In the data rows, 128 means zero.
Two rows play each game, the first against the second. How much does the first row win by? 15 is about a draw, 30 a big win and 0 a big loss. Wins can go round in a circle: one row can beat a second, the second a third and the third the first. Each row has two weighted sums of its numbers, A and B, taken from their middle values. A row wins by its A times the other's B, less its B times the other's A.
[196 156 137 143 144 116  77 145 131  58 115 170 166 120 143 113 164  99  86  64 186]
[ 62 128 198 133 135 138 121 140 157 144 110 131 101 117 139 166 104 118 132 144 133] ~ 15
[136 188 102  60  26 148 125 127 190 139 134 152 136 135 145  77 138 155  93 100 150]
[196 157  67 102 101 117 100 131 158 155 135 180 148 185 189  68 135 180 110 134 107] ~ 15
[111 224 190 141  90 148  86 130 160  79 129 140 138 154 137 142 152 125  84 106 175]
[114 116 150 174 181  75 143 180 136 140 129 128 106  98 172 173 170 111 119  92 146] ~ 10
[202  53  73  85 155 128 115  64 113 141 161 205 118 140  34  50 162 147 143 130 139]
[ 48 132 201 119 142 136 109 159 173 177 131 105  93 116 152 153 108 123 119 137 146] ~ 15
[111  86 167 151 148 108 119 168 152 143 129 139 143  96 205 171 123 122 129 106  87]
[120 135  88  48 104 176 106 106 140 157 170 178 106 131 112  81 154 138  80 123 172] ~ 20
[180 104 118 186 143 122 159 125  72  70  87  78 156 118 137 155  87 102 170 144  73]
[100  97 147 178 154  60 129 175 112  87  98 124 133  90 144 153 152 130 148 123 112] ~ 15
[150  72  58 150 136 103 156 140 111 114  94  75 178 157  50 157  44 135 141 123  64]
[ 95 133 109  89 113 182  46 158 179  75 100 159 152 150 122  84 136 163  92 133 160] ~ 13
[215 120  33 108 128 149 133  43  72  85 147 115 145 124  81  62 129 111 136 179 126]
[ 91 193 172 113 120 179  90 133 138 101 101 147 131 130 150 126 126 126  74 115 165] ~ 16
[114 157 215 134  57 150 130 147 143 136 105 123 117 146 128 147 151 112 124  93 180]
[136 108 126 189 158  89 147 120  89 138  88  63 157 125 141 172 116 110 157 146 101] ~ 10
[161 127  54  51  82 222 109  88 113 133 138 186  86 110 110  55 145 184 104 156 198]
[144 110  93 140 180 138 190  60  64 113 165  73  86  91 131 140 169 118 165 160 107] ~ 13
[ 54 134 178 142 126 149 120 152 184 130 107  80  83  99 188 139 123  96 138 130 126]
[213 110  90  93  63 114 104 119 140 202 132 159 179 143 160  58 160 165 147 143 175] ~ 16
[174 106  83  88  93 105 190 151 163 195 146 129 191 127 147  67 223 141 115  69 141]
[153 111 158 181 102 103 180 105  77 110  71  80 151 137 115 160 127  79 146 140  60] ~ 19
[125 163 113 107  79 164  74 176 169 110  86 128 132 125  81  93 112 155  78 113 186]
[161 201 165 102  49 133  88 109 158 109 153 105 118 169 187  87 161 170  90 124 141] ~ 23
[ 41 159 174 132 132 150 157 162 152 148 132 117  90 132 128 174 111 112 131 161 150]
[137 145 105  72 102 225  87  53  92 127 134 187 120 124  49  89 127 140 121 168 177] ~ 10
[ 75 103 110 178 159  70 140 146  84 115 121  34 152  99 147 161 155 118 139 158 116]
[126 159  92  88 116 153  58 164 172  99  99 171 153 204  91 112 120 160 105 156 180] ~ 21
[180 104  74  88 117 140 146  81 108 159 174 203 152 133  72  52 121 123 138 112 110]
[120 115 154 154 136  86 146 159 149 172 116 150 113  98 167 162 142 127 116 118 114] ~ 17
[198 108  41 122 116 160 129  41  68  61 136 126 166 114  43  50 181 129 127 155 139]
[223  81  41  97 136 171 153  69  52 141 170 109 189 137  58  54 157 113 123 150 139] ~ 20
[127 118 135 182 186  94 134 159 103 150 166 124 127 146 154 182 106 139 123  77 148]
[185  88 167 172 124 112 180  77  74 128 145  40 136 121 181 127  87 151 139 160  74] ~ 17
[151  89 158 147 170  81 143 160 145 148 156 122 134 112 147 178 111 108 118 117 126]
[130 205 180 122 115 164  78 138 137  70  82 157 157 173 118 117 145 108  87 125 178] ~ 19
[210 147 105 119 169 154 118  40  55  35 161  84 127 154  90  95 166 137 121 179 112]
[145  99 190 142 119  95 172  92  86 209 153 152 151 102 145 112 125  76 157 145  61] ~ 20
[163 115 145 161 139 132 195  72  52 151 157  67 127 104 149 112 111 108 160 164  63]
[147 153  79  55  66 201 115  66  95 159 180 205 100 143  55  66 125  87 133 141 145] ~ 13
[143 120 129 192 133 107 155 122  92  75 117  56 124 129 123 164 111  76 134 123  50]
[132 130 117 187 133 118 163 133  73  87  88  41 175 151 101 167  68 113 134 155  63] ~ 15
[103 107 154 199 170  60 134 156 147 154 158 140 108 111 168 180 124 123 143  99 130]
[116  99  44  74 108 208  79 143 143 100 160 178 120 120  58 109 152 127 111 142 181] ~ 17
[ 89 138  96 117 112 162  62 173 143 167 108 192 127 174 143  99  82 190 125 175 125]
[115  97 152 154 179 118 145 166 134 147 139 122 141 115 168 128  86 125 104 123 128] ~ 17
[164 110 121 163 110 111 173  80  96 125 152  37 133 156 136 146 107 136 183 169  50]
[233  91  36  90 123 149 146  64  85  51 115 134 160 139  34  85 109 143 135 147 111] ~ 15
[ 47 180 154 152 162 147 152 142 149 124 127 126  98 146 200 157 123 128 118 140 146]
[106 135  79  68  81 149  73 164 138 119  92 163 172 183  81  99 113 165 104 123 144] ~ 13
[160 115 113 160  95 113 199  81  64 149 158  30 123  91 127 141 123 125 137 174  36]
[139  63 100 187 154  79 154 123  53  78 100  71 169 101 122 159  75  79 175 136  80] ~ 15
[121  99 160 151 152  74 138 152 148 151 137 145 109 102 147 153 151 143 138 114 101]
[115  97 152 177 149  57 146 161 124 136 119 124 142  93 191 170 129 120 148  78 102] ~ 16
[227 166 168 145  87 115 112  69  96 130 159 208 201 113 129  73 129 122  94 108 107]
[ 89 101 137 153 145  83 139 176 139 162 129 142 123 120 181 139 135 122 133  79 125] ~ 10
[ 80 142 160 134 136 143 128 152 159 165 106  82 123 124 154 184 112 101 161 138 134]
[104 118 141 193 168  88 150 161 115 164 121 140 110 106 181 153 113 115 149 117 119] ~ 14
[ 58 153 181 149 165 121 139 171 156 152 146 122  77 124 176 180 125 130 130 133 143]
[ 80 114 151 160 144  67 145 184 159 138 107 130 128 113 171 174 143 130 166 123 134] ~ 15
[131  58 136 180 147  81 156 179 122  89 132  60 113  91 180 167 125 107 123 144 105]
[127 117 150 117 145 132 209  70  82 110 167 169 142  94  78 112 192 103 129  71 131] ~ 15
[177 118  79  61  86 229 119  45 115 142 136 199  93 169  55  63 117 117 133 163 154]
[ 92 148 106 114  95 166  71 171 173 129  48 157 137 154 108 114 151 140  98 104 171] ~ 15
[ 77 115 188 135 156 128 112 163 165 163 151 111  88 123 160 162 120 143  89 119 120]
[134 115  81  54  85 181 124  97 125 149 178 154 110 129 125  81 166 143 116 129 178] ~ 15
[194 110  36  93 126 161 121  71  66  98 162 106 137 111  90  57 161 135 134 157 115]
[146 117  56  53 100 185 127  69 107 154 155 197 112 156  72  62 108 122 137 179 172] ~ 16
[182 148  99  87  37 111 123 120 160 147 170 140 163 124 169  67 142 175  87 102 147]
[148 124 166 177 148  90 146 131  80 101 113  65 139 130  91 181  97  87 123 156  50] ~ 15
[ 88 182 152 161 144 157  53 147 175 122 117 145 101 136 142 151  64 137  89 154 140]
[134 106 142 171 160  80 119 165 170 143 132 144  96  92 182 186 137 177 152 116 129] ~ 12
[140 146  68  52  83 197  89 106 140 116 177 177 118 139  86  63 200 151 107 126 182]
[149 124 164 128 100 113 182  85 110 176 119 119 112 103 158 135  83 122 151 125  73] ~ 16
[ 93 116 156 159 129 103 112 172 154 124 113 134 122 117 176 162 125 115 118 124 140]
[114 136  78  66 123 182  86  91 146 145 183 148 104 111 126  80 151 201 123 166 193] ~ 21
[131 120  75  64  97 195  72 105 166 150 176 185 112 153 118  63 154 183 107 128 151]
[ 56  93 126  97 117 149 137 190 178 161  93 116 104 137 106 139  87 181 150 164 122] ~ 13
[141 162 113  93  95 154  71 158 147 171  79 141 154 132  83  89 149 159 131 132 150]
[134  99 105 177 154  88 143 137  93  81 123  83  98  75 185 154 129 134 123 129 118] ~ 6
[109 142 123  87  91 165  79 169 162 114 111 154 143 143  67 115 126 140  94 132 166]
[165 149 206 159 154 103 193  98 114 171 150 121 149 107 196 123 108  83 178 137  82] ~ 21
[140 106 103 162 170 124 207  44  54 115 184 116 112  74  94 124 125  94 150 163  84]
[109 171  99 105  64 142  86 180 176 113 119 176 151 161 125  85 160 146  95 115 172] ~ 14
[ 76 163 206 117 130 142 120 171 180 131 115  89 122 122 120 164 151 116 108  92 163]
[105 143 120  95 103 136  56 184 172 109  96 152 143 181  98  89  98 126  94 119 137] ~ 21
[178 126 135 145 133  90 227  70  72  95 153  80 160 115 190 121 109  77 149 169  55]
[136 129  90 102 114  79  84 165 155 117  75 188 129 169 100 112 181 164  98 101 148] ~ 15
[165 108 125 183 152  72 167 140  89  88  64  96 157  98 120 154  86 125 168 126  73]
[140  91 129 182 168 124 152 102  55 126 113  52 155 121  82 158  71  98 156 146  79] ~ 17
[123 123  50  45 112 197  93 103 161 146 183 164 110 170 100  62 157 193 112 144 176]
[ 56 154 159 107  98 149 156 160 132 130 100 103  98 125 135 178 116 134 115 121 120] ~ 15
[130 140 168 182 165 101 143 108  90 126 105 154 172 111 107 172  66  85 143 127  71]
[133  91 166 165 157  60 142 168 118 180 155 116 135 115 159 169 128 156 135  62 134] ~ 22
[110  95  51  81 133 173 109 123 164 108 135 226 137 148  76 103 143 184  97 120 180]
[164 146 119  75  60 133  79 124 173 150 138 148 126 157 147  48 127 173 135 147 160] ~ 10
[115 184 151 138  94 119  62 141 143 101 141 131 126 153 145 137 147 125  87 112 192]
[ 97  71  65 168 223 127 159  98  53  63 151 133  89 106 108 168 136  94 174 128 116] ~ 1
[125 120 149 169 138 102 150 132 107 160  71 127 148 112  96 166  87 113 163  91  48]
[110 196 121 121 157 200  41 129 138  42 151 145 103 120  82 112 147 100  97 157 188] ~ 11
[ 85 109 173 159 172  73 143 159 143 135 130 150 161 139 170 154 138 151 123  86 114]
[ 92 100  73 131 117 139  61 166 159 113 116 154 101 146 135 128  33 173 136 173 135] ~ 20
[ 62 142 187 166 164 132 129 151 149 169 112  90  99 101 169 148  77 141 106 123 148]
[127 190 143 127 116 170  69 157 143  99 128 133 135 144 133 124 149 135 113 113 191] ~ 18
[158  88 131 188 144 108 150 114  69  71 126  67 154 119 119 154  54  46 186 140  90]
[132 101 154 173 174  98 137 157 134 172 129 145 124  78 211 163 124 124 116 103 130] ~ 16
[124 100 147 141 189  91 133 179 119 145 154 162 125 123 202 173 125 123 117  94 141]
[206 143  99 138 157 125 138  68  38  52 171 110 116 145 115 105 161 108 116 132 113] ~ 16
[113 129 187 177 179 118 184 120  88 133  88 146 123 136 123 164 104  87 172 132  63]
[138 118 148 156 170  75 180 155 158 193 110 117 122 123 178 170 128 163 172  86 123] ~ 13
[113 186 121  89  65 158  77 158 181  93  94 125 135 165 123  79  96 106 119 106 185]
[182 149 141  99 172 140 102  97 112 101 207 180 111  74 174  85 231 154 102 128 205] ~ 4
[166 138 116 109 163 114 192  48  33  87 166  89 138 105  90 109 168 101 142 110 120]
[145 187 137  70 143 173  88  80 152 162 201 150  84 111 160  99 166 127 133 144 226] ~ 12
[155  90  88 138 151 156 162  37  62 128 186  90 113  82 122 123 120 122 140 150  95]
[ 91  93 108 159 208 100 147 127 114 128 178 164 100  75 145 162 171 136 161 115 155] ~ 24
[157 173 110  72  52 168 101 116 166 161 118 133 103 186 149  81 154 168 119 103 132]
[156 112 113 183 138 102 148 123  79  92  68  62 127 121 120 165  99  95 185 142  66] ~ 13
[144 155  98  81  95 141  83 149 158 123  59 163 141 141  80 125 106 133  77 124 177]
[106  92 144 157 161  66 121 160 125 175 124 132 112 116 161 157  90 148 128  92 101] ~ 15
[ 98 147 118 166 150  62 125 156 132 119 165 129 126  74 190 145 119  97 142 101 121]
[216 102  73  72 132 149 140  52  94 111 141 221 163  86  75  60 152 132 121 137 140] ~ 12
[151 127  51  56 106 199 121 111 160 154 190 164 106 120 129  72 163 164 106 155 181]
[212 162  79 122 127 139 122  45  64  57 166 115 142 127  95  97 189 109 126 169 143] ~ 24
[139 133 151 184 134  90 167 123  41  68  94  66 176 121  99 179  98 108 146 139  87]
[126 139 156 167 133  68 147 139 138 171 152 113  82 119 174 157 141 140 126 108 122] ~ 13
[165 140 137 142 112 108 215  85  49 109 156  48 131 118 172 135  99  85 159 150  51]
[170 172 110  64  73 159  77 119 160 170 110 118 137 168 154  81 134 170 101 135 142] ~ 12
[130 217 183  93 101 159  85 124 148 105 140 135 116 170 191 111 149 154  53 166 150]
[158 112 152 129 167  96 184 132 114 178 184 104 151 132 231 103 143 145 145 139  81] ~ 22
[121 143 101  92  55 152  81 164 176 140  59 155 151 175  90  91  58 144 108  93 160]
[187  86 131  84  66  82 191 107 141 186  81 128 189 117  99  95 165 125 166  97  71] ~ 27
[116 104 163 153 163  51 150 172 154 140  94 130 112  84 198 164 139 110 128  75 118]
[105 119 147 154 140  53 146 164 122 153 119 137 129 133 148 175 103 135 144  92 105] ~ 15
[121 102 157 178 166  94 165 129 105 196  89 142 129  97 104 176 121  77 170 132  95]
[209 140  85  90  71 118 133  93 102  82 135  86 188 180  95  76 147 140 141 126  61] ~ 15
[ 94 106 172 165 141  74 164 149 110 140 140 121 127 103 154 166 140  93 128 105 132]
[149  90 113 167 166  94 155 140  95  63 101  92 113 136  77 176  46 106 140 135  55] ~ 16
[154 144 140 159 111  91 192  90  81 109 146  59 152 116 148 124 132  91 140 160  46]
[120 112 106  91  72 160  82 172 184 102  87 165 128 172  80 107 113 134 111 131 170] ~ 10
[185 164 122 146 117 110 102  85  48  95 145 120 131 145 171 101  83 141 155 177  66]
[ 72 131 183 150 117 119 116 149 183 162  94 107  86  93 161 155 121 117 113 143 139] ~ 14
[153  85  68 167 128 133 196 129 112 128  69  71 184 115  69 136  62 130 172 115  74]
[ 98 167 157 148 163  50 152 149 132 154 116 137 126  82 148 153 146 122 116 110 113] ~ 22
[122  38  14 101 134 150 204  75  66 123 177 110 123 157  81  89 126 140 201 166 101]
[ 81 171 181 117 121 160 112 175 177  98 106 125 153 144  90 160 167 110  72  96 149] ~ 11
[209 138 105 104 108 155 111  66  91 126 159 172 180 139  95  60 131 132 120 114 122]
[143 143 111  70  91 208 141  51 113 128 115 193 124 152  31  52 126 116 144 159 173] ~ 14
[151 104 151 151 148  92 216  57  54 118 165  78  76  84 107 148 162  99 177 146  72]
[ 92 125 126 166 178  83 139 142 117 152 142 133  98 101 187 177 136 126 122 129 121] ~ 13
[131 113 169 151 174 104 137 154 154 145 124 138 140  96 190 166  99 123 122 138 138]
[ 50 118 150 128 192 158 141 177 177 138 105 101  85 138 159 167 135 116 126 150 140] ~ 6
[117 142 139 153 149  81 136 155 122 157 114 106 123 117 176 159 116 121 132  86 147]
[158 146 124 180 141  94 187  92 109 124 132  62 112 133 143 129  81 119 166 174  28] ~ 14
[101 196 151 101  81 120  70 140 141  72 121 134 109 145 102 133 150 121  90 140 180]
[136  88 100 180 113 103 161 116  84  77 104  68 139 133 129 171  57  70 145 125 100] ~ 4
[202 177 150 127 144 116 125  68  90 120 140 156 142 125 134  80 128 115 154 120 130]
[218  91  59  91 104 180 137  74  55  82 152 133 158 129  66  74 172 130 129 146 127] ~ 14
[104 152 113  82  56 174  39 149 190 122  82 150 135 168 103 120 109 139  84 119 154]
[129 110 133 172 143  91 174 117  29  70  62  76 162 148 112 169  52 104 157 153  56] ~ 14
[ 78 115 165 165 186  81 135 162 152 134 147 146  87 127 154 177 139 124 133  90 150]
[110 123  73  39 106 168  97  99 140 155 155 163  94 118 109  78 159 174 113 167 176] ~ 13
[ 90 119 123  89 108 146  76 166 173 156  80 157  98 162 114 122 100 166 106 215 130]
[100 183 173 117 106 174 135 157 168  95 106 109 134 118 116 151 195  98  92  75 182] ~ 14
[117 126 152 162 181  93 145 148 163 163 156 129 110 110 160 154 133 145 124 129 123]
[ 94 104 121 187 180  38 151 151 156 148 135 132 138  98 161 147 145  97 131  95 107] ~ 10
[156 105 147 189 169 108 153 116  75 110  87  78 153 143 150 170  86  93 128 145  58]
[ 57 159 166 131 128 154 144 164 175 145 149  93 108 117 173 188 114 107 110 115 113] ~ 13
[124 187 157 109 113 129  57 156 165  88 107 114 137 141 137 133 123 124 101 131 176]
[112  90 153 164 159  85 117 161 150 147 127 142 102  98 171 167 156  92 117 117 152] ~ 8
[177 138 132 152 141 102 209  89 100 143 171  62 161 124 139 119 107  66 168 184  89]
[132 121 111  86  65 162  81 188 175 116 106 158 163 164 126  88 126 147  91 150 133] ~ 13
[132 186 167 139  90 147  37 151 138  58 122 162 120 138 106 131 145 130  74 125 173]
[102 109 140 165 127  78 138 162 130 157 120 131  96  73 145 169 136 125 120 100 119] ~ 2
[ 96 134 160 157 153  71 128 161 173 174 119 112 121  84 161 157 136 138 131  59 158]
[234 110  49 108 150 149 117  75  84  76 179 119 176 133  69  54 183 144 128 113 118] ~ 16
[179 134 166 133 132  83 193 104  82 155 141  36 149  90 139 132 114 125 178 165  26]
[132 141  66  50 123 179  80  89 151 139 167 160  86 127  90  87 189 180 102 162 189] ~ 7
[169  78  73 112 126 171 193  67  85 123 149  83 181 143  75  93 210 102 156 119  94]
[ 59 141 147 137 154 136 146 176 133 110 107 121 106 114 160 164 116 125 110 155 120] ~ 22
[162 179 114  77  67 158  88 136 182 162 167 137 142 138 146  63 141 160  96 135 135]
[112 125 156 175 157  60 166 156 141 165 117 128 114  77 152 143  97 120 132  96 150] ~ 15
[117 117 172 172 146 120 165 123 110 140 109 142 158 106 114 177  79  80 129 126  93]
[144 145 170 161 155  68 153 126 102 128  97 152 146 130 125 163  82 105 126 113  79] ~ 19
[137 141 156 161 133 111 212  83  86 143 137  66 147  95 180 144 105 130 150 170  34]
[104 182 170 122 104 167 124 174 156 152 108  98 108  95 123 165 185 128 115  72 163] ~ 11
[130  95 144 162 134  77 157 170 118 140 136 125 134 131 139 160 102 132  96  95 102]
[ 92 108 109 110  99 152 123 169 149 183  73 146 108 139  86 160  63 121 137 117 118] ~ 15
[ 81 153 148 141 110 120  72 138 158 101 125 136 109 134 162 130  77 135 105 175 141]
[172 125 144  82  56 113 204 119 112 170 124 150 188 143 106  84 145  86 135 100 101] ~ 7
[113 122 144 158 160  89 147 159 136 161  88 136 137  95 153 159 145  95 156  87 134]
[ 90  85 157 179 161  59 135 165 104 170 121 135 149  84 160 159 122 129 141  63 134] ~ 15
[113 173  92  99 104 178  47 167 212 121  65 159 156 159  83 105 120 188  85  83 134]
[223 143 119 134 141 123 100  32  58  37 173 111 143 114  98  87 158 135 124 140 128] ~ 12
[114 121 164 164 152  67 174 163 129 152 169 139 125 115 141 153 119 152 140 105 122]
[175 116  70  85 133 138  95  94 137 146 202 212 124 170 137  83 170 186 106 111 182] ~ 12
[ 77 109 112 126  97 163 127 189 139 179  71 137 101 155 112 159  66 148 155 163 118]
[229  92  13  85 101 151 129  52  93  95 162 125 162 134  46  84 164 158 177 127 116] ~ 12
[157 160 126  60  54 182 120 137 179 162 141 135 141 157 125  86 127 189 107 125 134]
[ 89 132 162 106 118 159 133 189 170 105 102  97 120 153 139 161 194  92 139 102 169] ~ 16
[182 169 179 138 114 128 219  98 106 163 125 140 173 107 103 129 179  80 163  52  93]
[ 47 126 185 142 160 137 114 173 191 141 102 106 101 127 158 172 130 114  96 174 144] ~ 25
[129 130  86 103 113 163  76 130 130 119 112 183  95 126  42  93 140 134  72 140 208]
[ 52 131 159 143 155 146 110 155 179 150 115 122 103 121 134 163 114 128 121 142 158] ~ 7
[133 146  68  49  86 188  92 107 118 148 183 163 121 117  92  66 173 192 122 142 181]
[105 103 144 168 161  68 143 158 122  79 130 139 112 106 138 151 126  83 143  72 125] ~ 17
[145 155  94  60  79 148 125 133 177 147 130  99 144 147 152  74 147 177 115 139 138]
[126 145 162 182 153  88 166 133 103 127 151 142 144 136 124 151  95  67 138 111  93] ~ 11
[118 116 114 185 152 105 146 154 140 112 122  55 138 120 143 181 155 137 121 136  94]
[222 126  40 101  96 138 113  51  68  68 147 116 179 147  62  71 130 149 142 149 108] ~ 21
[159 169 140  72  60 164 106 123 182 171 118 122 133 180 157  57 122 165  59 158 160]
[123 109  95  83  64 163  58 179 198 100 111 156 118 177  95 105 110 144 106 121 175] ~ 9
[116 127 187 169 175 118 150 121 130 126 105 116 143 108 128 143  96  76 160 131  98]
[116 103 158 159 148  82 166 178 123 182 137 137 147 136 197 174 129 140 171  80 138] ~ 9
[136  84 151 190 134 110 186 120  97  94  84  79 151  99  98 170  92  72 136 102 104]
[168 124 149 136 147 112 197  86  70 136 122  88 155  99 161 118 100 130 145 160  63] ~ 10
[112 120 173 170 158 101 170 119  87 140  88 155 151 140  92 154  93  87 158 114  99]
[ 98  96 195 175 137  77 168 115 143 137  67 146 165 100  97 149  65  84 133  98 128] ~ 15
[143 105  86  71  86 186  90 114 142 117 156 157  90 146 116  58 153 174 131 146 181]
[138 128 100  51  97 185 110  94 129 155 165 158  98 133 137  54 127 176 111 149 177] ~ 14
[106 191 169 112 127 157  56 151 172 109 115 140 117 145 121 119 134 122  87 129 207]
[ 87 152 159 157 166  75 132 171 128 133 122 136 155  87 160 175 126 134 159 101 100] ~ 15
[156 133  94 158 157 143 106  34  48  85 169 118 109  85 101 120 104 117 171 195 100]
[153 142 104  76  34 174  82 131 185 162 120 142 135 145 134  76 146 171  95 123 121] ~ 5
[123 159 208 116 109 170 113 161 168  94 115 127 133 137 124 139 170  91 120  95 163]
[ 48 155 159 143 126 139  96 177 145 163 109 122 113 152 159 171 126 106 123 168 124] ~ 13
[ 84 182 163 150 134 154  56 149 152 100 123 124 125 143 166 141  92 149 134 150 157]
[124 157 185 156 149  75 197  85 125 191 135 151 162 146 166 116 116 111 159 150  53] ~ 22
[ 89  75 162 165 179  82 111 171 125 135 130 140 139 110 184 151 156 144 141 109 136]
[ 93 186 167 158 108 167 143 169 158 155 116 105 118 118 133 178  68 136 149 116 103] ~ 9
[ 87 121 130 171 176  74 110 162 146 168 138 138 131  93 195 165 141 112 134 125 137]
[176 159 142 177 156 150 163 137  71  91  66  72 145 146  82 160 113  99 156 152  65] ~ 24
